Named moves, each a turn or a mirror, and the order they were made in; the first pair answered
move Rim:
[  7.0 -28.3  29.4  -5.1  20.9 -13.4   2.1  -6.9 -23.4] => [ -0.3 -25.0  38.3  -6.3   6.6  -1.8   8.2 -15.6 -20.0]
[-11.3 -21.2  25.0   8.3 -11.3  -0.4  20.1  -9.0 -12.8] => [  2.3 -25.9   6.0  10.6  16.0 -20.9   7.6   5.7 -22.7]
[ 19.2 -18.0  -3.3   0.1  25.9  27.0 -23.9   6.2  -6.8] => [  8.5 -14.1  13.7  -1.7   0.2  46.1 -12.8  -6.7   1.1]
move Vuf:
[  9.2  18.7 -18.0   4.7   5.0 -21.2 -11.1  19.1  10.0] => [-12.1  -0.2   8.3   5.3 -10.5  -7.2  27.6 -23.8  -8.3]
[  1.1 -12.9   0.3   1.6  10.7  18.1  -2.0  -6.4 -14.2] => [  7.7  -6.8  -7.3   2.4  15.1  15.0 -12.9   5.1  -8.0]
[ 14.4 -21.6 -16.7   2.5  37.9  25.5 -41.3  11.9  -7.4] => [ -3.1 -38.6   7.4   2.3  24.2  38.0  -6.6 -26.3 -25.1]
[ -3.1  23.8  -5.2   5.3   8.4  -3.4  -2.5 -27.2   5.7] => [ -1.2  26.3  -8.3   5.3   9.8  -4.6  -6.4 -23.5   8.5]
move gopiv:
[-17.7  12.0   5.0  -0.4 -22.3   6.4  23.6 -10.5  10.5] => [-11.2 -17.8  -2.9  -1.2  -5.4  21.3  25.5 -12.5  -7.7]
[ 12.5   8.7   4.3 -12.4  -4.7   4.7 -10.0  29.1  -5.8] => [ 14.2   2.8   2.5 -12.6  -0.3   7.1  -9.7  28.6  -9.2]
[  4.0   0.4 -44.3   8.3  14.7  18.2 -11.2  -9.6   4.7] => [ -1.0  26.6 -37.2   8.1  -0.4   6.4 -14.1  -8.8  20.5]
[-4.1  4.6  0.4 -7.8  1.4  0.7 -2.1 -1.4  7.2] => [-2.6 -4.7 -1.3 -7.4  6.9  5.8 -2.6 -1.2  1.2]
move mik:
[ -5.1 -12.7  -1.9 -11.8 -23.1  -5.0  22.1  22.2  -3.3] => [ -2.4 -14.8  20.6 -10.0 -18.9  -1.9  13.9  21.9  -8.3]
[  4.2 -20.8  -9.9   3.0  -5.3  30.6  -5.0   0.0  -6.6] => [  2.0 -17.5 -18.6   1.4  -9.9  28.4  -0.6   2.6  -2.3]
[ -9.8 -30.3 -35.0  -1.8  -6.1  24.5  34.2 -34.5 -13.6] => [-17.1 -17.4 -31.8 -10.0 -35.3  17.4  43.8 -19.7   1.1]
[-17.6 -27.4 -21.0 -16.0 -13.3  24.5  25.3  11.3   7.1] => [-18.8 -23.7  -0.9 -19.3 -24.1  24.8  22.8  17.8  10.4]
move Lebag:
[-8.1  1.0 -1.9 -0.6 11.1  4.2  4.1 -0.2 -0.4] => [-7.1  5.6 -6.0 -1.7  9.4  0.6  2.1  4.1  2.5]
[-15.7  16.4  22.4  -3.7 -17.6  -3.4   5.1   9.3   7.5] => [-18.0   5.8  28.0  -2.1 -10.6   4.9  13.1  -7.5  -3.1]
[ -4.3  14.0  -7.6  -2.3  -3.2 -27.5  30.1  14.0   0.9] => [  2.4   7.5  19.4  -6.3  -5.5 -20.4  17.0  30.4  -2.4]
Then:
(two moves a pair)
[  4.8 -10.1 -50.6   9.0  39.3  14.0   4.1 -14.5 -13.7] => [-19.6   5.5 -19.5  -0.1 -23.2  42.0  29.9 -28.5  10.7] => Rim then mik
[ 13.5  -8.5  -6.6  -1.8  18.4 -24.4   2.9  28.7 -20.1] => [ -0.8  -2.9 -19.6  -0.1   4.8 -30.2  28.6   4.6 -18.0] => Vuf then Lebag
[ -9.2   1.6 -15.2   0.4  13.7 -18.9   5.8   7.7  -2.7] => [-15.7  -8.1  13.7  -3.0   3.8  -8.9  15.3   1.7 -10.0] => Lebag then Vuf
[ 23.1 -21.4 -10.5  -2.6  11.7  30.1 -22.4   8.5   4.1] => [ 17.4  21.0  -4.5  -0.8  -6.6   3.5 -28.7  14.5  28.0] => gopiv then Rim
[ 11.1  -2.5 -28.0   6.2  23.9 -15.9   1.5   0.6 -12.8] => [ 15.6   7.8 -15.4   1.3  14.2 -19.0 -12.7  25.6  -1.5] => Lebag then gopiv
[ -8.7  23.8  12.9   0.0 -34.0   2.0   6.0 -12.4  19.1] => [  2.6  24.4  30.6   3.6 -15.5   3.5 -20.6   0.7  16.2] => Vuf then mik
[ 12.8 -25.7  -3.7   0.2  10.6  19.8  10.5   7.1  -6.0] => [  2.1 -14.0 -17.0   1.4  -4.7  20.5  23.3  -6.5   6.0] => Lebag then Rim
[-3.3  0.9 -9.5  2.3  7.8  2.5  8.9  4.1  0.5] => [-6.6 -1.0  2.3  1.3  0.8  6.0 12.9  2.8 -1.1] => Lebag then Vuf
[  1.6 -19.8 -29.6   3.7  31.4 -26.2   6.7  -3.6 -22.7] => [ -9.5   3.8 -18.2  -9.9 -20.4 -39.0  21.7  24.8   3.7] => mik then mik
[ 10.9  -1.7   4.1  13.4  -8.5 -14.9  12.3 -34.5 -12.3] => [  7.7   3.2   1.1  11.2 -21.1 -18.6  18.3 -28.2  -6.5] => mik then mik
[ 15.2 -19.9 -17.0 -10.2  17.0  -2.0 -17.4  34.8   3.0] => [ -4.2  14.7   9.1 -11.5 -28.5   4.4  -6.1  20.3  31.8] => gopiv then Rim
[-20.7  14.9   8.9  -9.2 -40.6  -9.8  13.8  12.1   6.1] => [ -6.0 -37.9 -11.1  -9.2  -0.8   8.2  13.4  14.9 -28.9] => gopiv then Rim
[-16.4  25.2 -12.0   7.1  -7.6 -19.1  15.7 -26.8  15.4] => [ -5.7 -31.8  -5.6   3.3  18.7  12.3  16.9 -23.2 -20.0] => mik then gopiv
[ 14.3 -12.2 -17.0   8.0  17.8  14.9 -17.8  22.4  -5.3] => [  7.6  -1.4 -27.2   2.7  -4.5   7.5  -6.0  32.1   8.1] => mik then mik
[ -3.5  -6.0  18.2  -3.8 -10.6   6.3  -6.6   6.6  -1.0] => [  1.3 -12.6  12.0   0.5   6.4   6.6 -11.9   1.9  -9.2] => mik then Rim
[  2.0  -6.3  18.8  -9.8 -14.7  31.5  -3.6  -2.2  15.6] => [ -0.6  -5.1 -13.3   1.0   2.6  26.2   5.5 -30.6  10.8] => mik then Lebag
[  2.7  11.0  32.9   2.0   7.0 -25.0  -7.3   8.9 -15.4] => [  3.1   8.5   0.1   9.1  26.1 -28.1  -2.2 -13.4 -20.0] => mik then Lebag
